In the rows, 128 means zero.
Rows swapped in pairs by one turn or mirror: which row each one swaps with
The rows were stretched afterwards, more along some directions than others.
q_571: [153 129 132 146 137 116 100 124 126 153 159 123 139 133 112 119]
q_388: [166 117 103 151 126 154 107 159 117 154 172 135 117 137 113 130]
q_226: [171 126  87 110 105 126  99 159 112 147 168 107  96 138 112 129]
q_462: [157 124 118 107 120 113 108 132 150 148 153 122 119 131 120 145]
q_38: [124 137 147 126 138 129 120 126 138 150 144 132 181 130 111 134]
q_140: [119 140 152 119 154 144 122 135 133 115 146 137 122 120 128 134]
q_10: [132 137 138 114 136 132 135 140 138 136 143 122 115 137 120 149]
q_405: [171 123  88 116 101 126  94 160 102 152 163  99 103 129 116 139]
q_585: [150 119 161 119 128 144 116 135 128 127 128 130 148 112 119 112]
q_943: [131 129 126 107  99 116 119 141 132 137 130 130 158 126 131 142]
q_917: [122 105 124 111 125 111 108 120 154 141 126 122 162 112 132 165]
q_239: [128 148 120  83 132 123 119 135 136 135 153 103 136 131 127 160]
q_228: [135 122 124 124 125 123 107 130 126 148 157 114 164 137 107  98]
q_337: [142 143 165 101 155 126 113 129 139 117 143 131 144 119 138 136]
q_310: [147 116 145 121 134 151 137 154 113 125 144 115 126 131 102 138]
q_492: [153 115 104 105 121 150 125 156 129 144 154 113 132 130  82 109]
q_217: [154 159 104 103 118 144 126 134 114 125 172 101 122 133 102 142]
q_743: [149 132 108 103 128 131 114 156 110 123 153 123 142 136 105 146]
q_466: [161 115 115 124  99 124 114 140 130 149 148 123 149 135  96 118]
q_121: [162 120 126 137 113 112 102 131 132 162 150 120 145 127 107 134]
q_611: [129 138 140  84 125 117 104 116 123 123 119 101 164 115 124 151]
q_548: [169 140  97 116 107 131  88 135 123 149 164 104 111 130 125 138]
q_448: [121 163 129  78 123 129 124 129 119 126 148 107 136 128 129 139]
q_618: [181 133  93 134 127 147 103 143 109 145 174 112 113 140  97 116]
q_868: [121 150 134  98 149 105 106 117 125 133 141 100 149 119 140 169]
q_306: [130 119 136  91 134 144 129 141 143 127 131 113 158 114 103 126]
q_480: [137 137 153  97 137 129 135 132 119 117 138 106 154 115 106 137]
q_908: [130 136 130 130 119 122 113 118 154 161 137 121 159 119 125 132]
q_677: [165 129 107 115 118 128  84 124 126 159 153 117 140 133 128 143]
q_521: [164 129  91 113  93 119 115 140 124 144 144 127 125 133 109 139]
q_450: [145 151 144 127 135 105 101 111 126 127 133 127 148 117 154 147]
q_508: [119 147 125  76 120 109 135 115 121 104 133 103 153 109 123 142]
q_242: [115 114 176 122 145 136 122 112 143 126 114 120 169 123 135 143]
q_451: [128 118 142  93 127 143 129 147 137 131 134 119 159 117 100 120]
q_905: [121 148 152  96 154 106  97  90 135 109 123 124 203 107 142 140]
q_359: [120 154 142 103 150 112 104 110 116 131 149 103 143 122 135 149]
q_479: [122 162 131  79 148 103 128  97 131 108 132 117 174 117 124 146]
q_20: [115 144 172  98 152 112 132  95 144 112 119 118 190 114 126 139]
q_176: [139 121 103 108 115  91 100 110 142 149 141 118 164 123 121 153]
q_443: [112 146 114  91 121 110 121 119 128 119 148 106 155 107 123 126]
q_759: [173 142 109 145 107 158 104 159 114 150 176 129 115 145 105 141]
q_302: [133 154 126 108 145 122 112 117 124 131 149 104 138 130 135 168]
q_267: [173 111  98 122 104 136  99 162 100 159 164 104 105 137 113 139]
q_898: [132 135 149 135 128 124 107 109 148 156 132 125 172 114 129 132]
q_746: [141 141 117  96 111  91 103 119 123 158 139 100 175 123 134 139]
q_705: [124 140 146 127 135 128 127 111 153 150 129 121 149 120 127 139]

Swapped with q_302: q_226
Swapped with q_38: q_585
Swapped with q_743: q_450

Rows swapped in pairs by one turn or mirror: which row each one swaps with
The rows were stretched afterwards, more along some directions than others.
q_836: [110 143 146 116 115 115 147 146 130 126 131 152 123 143 151 136 125  91
 128 114  95 111 173 134 117]
q_912: [124 142  93 133 105  96 100 120 149 142 146 124  98 102  84 113 142 150
 178 171 124 103 140 142 130]
q_992: [111 134 143 105 168 134 129 114 113 137 143 134 109 105 134 117 103  96
 147 147 135  95 146 121 154]
q_702: [112 147 127 134 155 132 133 153 120 117 136 131 118 116 111 156 133 126
 159 133 114 118 168 143 133]
q_43: [100 146 130 102 134 161 148 135 111  99 144 134 156 131 131 141 136  90
 138 107  90 114 163 158 147]
q_491: [119 133 166 112 132 123 152 102 113 104 155 127 119 123 159 131 107  99
 134 122 105 116 131 121 126]
q_386: [105 135 155  98 167 175 109 134 147 119 139 161 128  79 113 148 121 128
 136 164 129 110 163 126 180]
q_257: [107 148 137 107 129 159 142 133 103 101 144 129 148 142 130 142 139  93
 141 114  90 116 152 148 148]
q_29: [116 161 150 113 134 148 144 136  94 108 133 130 151 137 121 144 139  78
  94 117  89 127 154 128 150]
q_200: [120 131 146 123 161 116 131 106 101 131 139 136 125 104 146 109 103  97
 159 128 132  99 137 121 144]
q_45: [113 140 105 133 115  99 100 143 144 157 150 125  99 106  89 136 133 139
 166 163 126 114 155 137 128]
q_640: [104 145 130 117 134 146 137 121  97 109 130 141 147 113 118 135 148 115
 168 126 101 108 155 149 152]
q_832: [135 129 132 122 129 107 114 107 113 133 125 145  98 112 112 126 162 134
 169 156 144 111 109 135 142]
q_186: [125 121 161 104 128 130 160  99 116 109 151 129 128 118 155 133 104  96
 132 121  97 110 136 121 130]
q_221: [121 142 123 110 119 119 111 151 163 144 153 119 113 117 103 135 127 117
 156 146 123  97 156 137 129]
q_16: [103 152 125 108 135 139 141 129  98 104 140 131 143 147 120 140 129  99
 150 114  98 114 151 151 149]
q_940: [105 129 134 125 125 117 132 140 140 130 135 163 102 125 145 138 119 111
 153 124 112 108 172 143 119]
q_135: [119 141 139 113 128 150 142 126 107 112 136 132 147 127 123 141 148  82
  82 121 105 118 148 128 149]
q_555: [116 148 162  99 166 181 111 140 152 102 138 164 122  85 118 149 125 109
 129 159 112 103 156 133 173]
q_81: [120 149 149 101 157 171 117 150 155 107 147 155 119 112 118 150 112 109
 119 150 112 106 148 121 166]
q_353: [132 129 142 116 133 116 120  92 123 120 130 138 112  90 106 126 168 130
 166 169 124 130 126 129 150]
q_957: [104 148 134 108 128 147 147 134 117 101 132 144 141 141 130 145 141 103
 156 117  88 110 159 162 151]
q_2: [110 146 124 122 149 142 131 162 128 124 141 138 131 124 103 152 131 127
 149 135 121 112 176 137 142]
q_204: [123 118 159 115 131 131 149 102 123 111 153 137 107 118 155 151 117  93
 140 129 116 114 138 135 137]
q_285: [136 124 142 156 126  99  90 117 131 133 120 158 101  91 113 142 139 131
 167 169 133 115 162  99 151]
q_758: [137 150 154 116 138 132 110 105 125 116 132 144 101 102 119 132 174 106
 158 161 119 121 127 139 148]
q_31: [132 128 152 128 147 107 128  96 108 142 124 140  99 101 125 131 163 132
 189 148 122 121 140 141 149]
q_446: [122 137 128 125 116 104 108 132 161 148 151 106 103 109 114 130 130 133
 159 165 117 111 156 114 132]
q_127: [118 142 107 137 121 107 104 124 160 144 152 115 107  97 110 126 137 132
 171 156 115 112 149 130 118]
q_565: [120 144 134 120 131 137 151 124 100 118 136 129 149 124 109 140 148  93
 107 119  95 112 154 131 151]
q_202: [105 145 124 108 140 140 135 171 136 123 148 127 131 143 105 161 117 119
 127 127 118 118 173 137 136]
q_903: [114 127 117 130 111 110 104 137 168 151 147 120 118  98 103 121 129 133
 156 149 125 103 143 122 123]
q_394: [112 139 126 116 152 137 127 141 124 129 136 123 124 113  95 147 129 133
 155 142 127 110 174 136 140]
q_58: [105 151 148  93 172 168 125 146 143 116 144 159 116 106 108 154 122 114
 120 158 111 110 161 135 169]
q_119: [128 127 136 139 138 106 105 128 134 130 136 147  97 107 107 136 123 131
 155 165 123 114 156  88 141]
q_840: [127 130 150 127 121 102 150  85 109 111 144 133 118 109 144 136 126 115
 146 134 112 119 127 123 124]
q_754: [118 134 126 124 142 119 122 121 171 144 156 128 116  91 105 136 139 119
 147 160 108 112 155 129 138]
q_269: [117 144 157 106 171 169  98 151 159 108 136 165 117  84 118 147 136 114
 133 161 111  96 164 128 174]
q_803: [132 128 133 164 135  92 107 116 129 138 134 148 104  91 121 139 127 128
 169 169 120 112 154  91 133]
q_869: [108 136 127 121 156 139 134 156 137 128 147 132 131 114 100 150 130 135
 148 140 114 114 174 132 136]
q_322: [124 121 136 150 133  97  98 113 137 134 133 151  99  83 118 126 128 137
 184 170 127  92 158 102 129]
q_965: [122 156 132 118 137 134 149 123  98 108 137 134 142 140 112 150 143  89
  92 118  94 131 149 126 147]
q_780: [105 131 134 121 146 140 133 150 132 127 133 140 126 109 103 154 129 142
 165 137 121 107 181 145 138]
q_107: [128 145 119 129 105 108 113 140 159 147 152 118 102 121  98 142 129 129
 152 166 114 119 149 120 126]
q_834: [106 141 140 101 146 155 139 111 118  98 136 148 150 119 134 152 132 105
 161 116  93 111 171 151 155]
q_325: [140 118 145 126 106 119 115 112 126 124 119 134 116 109 112 125 163 138
 165 155 143 113 131 144 159]
q_132: [118 121 154 110 127 111 157  97 114 116 155 121 117 136 151 132 107 101
 133 121 117 112 130 123 128]
q_777: [123 152 144 113 133 143 153 118  94 111 142 121 145 132 132 142 141  85
 101 108  90 115 148 133 147]
q_468: [138 131 144 120 125 105 120  97 113 126 125 131 102 102 133 130 169 126
 173 163 119 113 134 132 140]
q_956: [119 171 124 128 118 119 144 151  84 113 137 125 137 156 122 147 141  86
  94 114  91 139 142 132 127]
q_396: [128 135 135 149 145  89 101 103 141 128 142 154 112  73 111 124 130 134
 183 166 119 108 157  95 130]
q_76: [115 153 155  88 155 175 107 154 157 106 144 159 118 106 109 146 128 107
 124 154 113  98 156 134 171]
q_157: [120 130 162  98 141 127 145  91 125 103 155 135 109 114 151 138 113 102
 129 135 112 133 130 123 126]
q_94: [124 117 135 147 145 103 106 113 130 131 137 152 106  91 123 142 122 129
 163 163 123 102 165  95 138]
q_781: [116 159 146 102 156 160 112 150 150 113 146 156 120 106 112 135 127 110
 115 159 117 102 142 123 162]
q_373: [116 140 134 120 142 119 102 136 163 145 150 127 100  94 123 129 124 115
 175 153 102 107 160 141 130]
q_190: [114 127 143 113 161 135 130 134 110 129 140 144 132 106 135 128  98  93
 157 140 127 109 153 132 167]
q_751: [104 152 124 123 107 108 144 147 116 134 140 148 112 138 118 137 124 121
 156 122 103 134 180 142 112]
q_623: [128 126 136 141 137 105  89 114 145 125 136 152  96  88 112 144 125 132
 161 178 136 109 153  96 144]
q_35: [124 133 150 124 125 113 116 113 113 132 129 142 119  99 113 124 157 134
 179 154 133 120 128 141 158]
q_296: [138 125 146 123 140 119 118 103 125 120 122 146 108 100 133 137 170 128
 172 154 133 121 127 142 146]
q_825: [122 136 147 108 139 113 146  88 122 112 154 136 106  99 143 128 110 113
 149 140 111 117 126 138 130]
q_197: [124 140 137 119 137 141 146 115 101 102 132 138 146 117 118 141 148  94
 102 119  95 127 147 123 141]
q_671: [121 127 130 124 126 115 123 105 122 131 126 146 117  94 105 123 176 128
 189 150 123 103 141 146 152]

Swapped with q_200: q_940
Swapped with q_119: q_186
Swapped with q_555: q_965
Swapped with q_325: q_912
Swapped with q_16: q_780
Swapped with q_43: q_2
Swapped with q_758: q_754

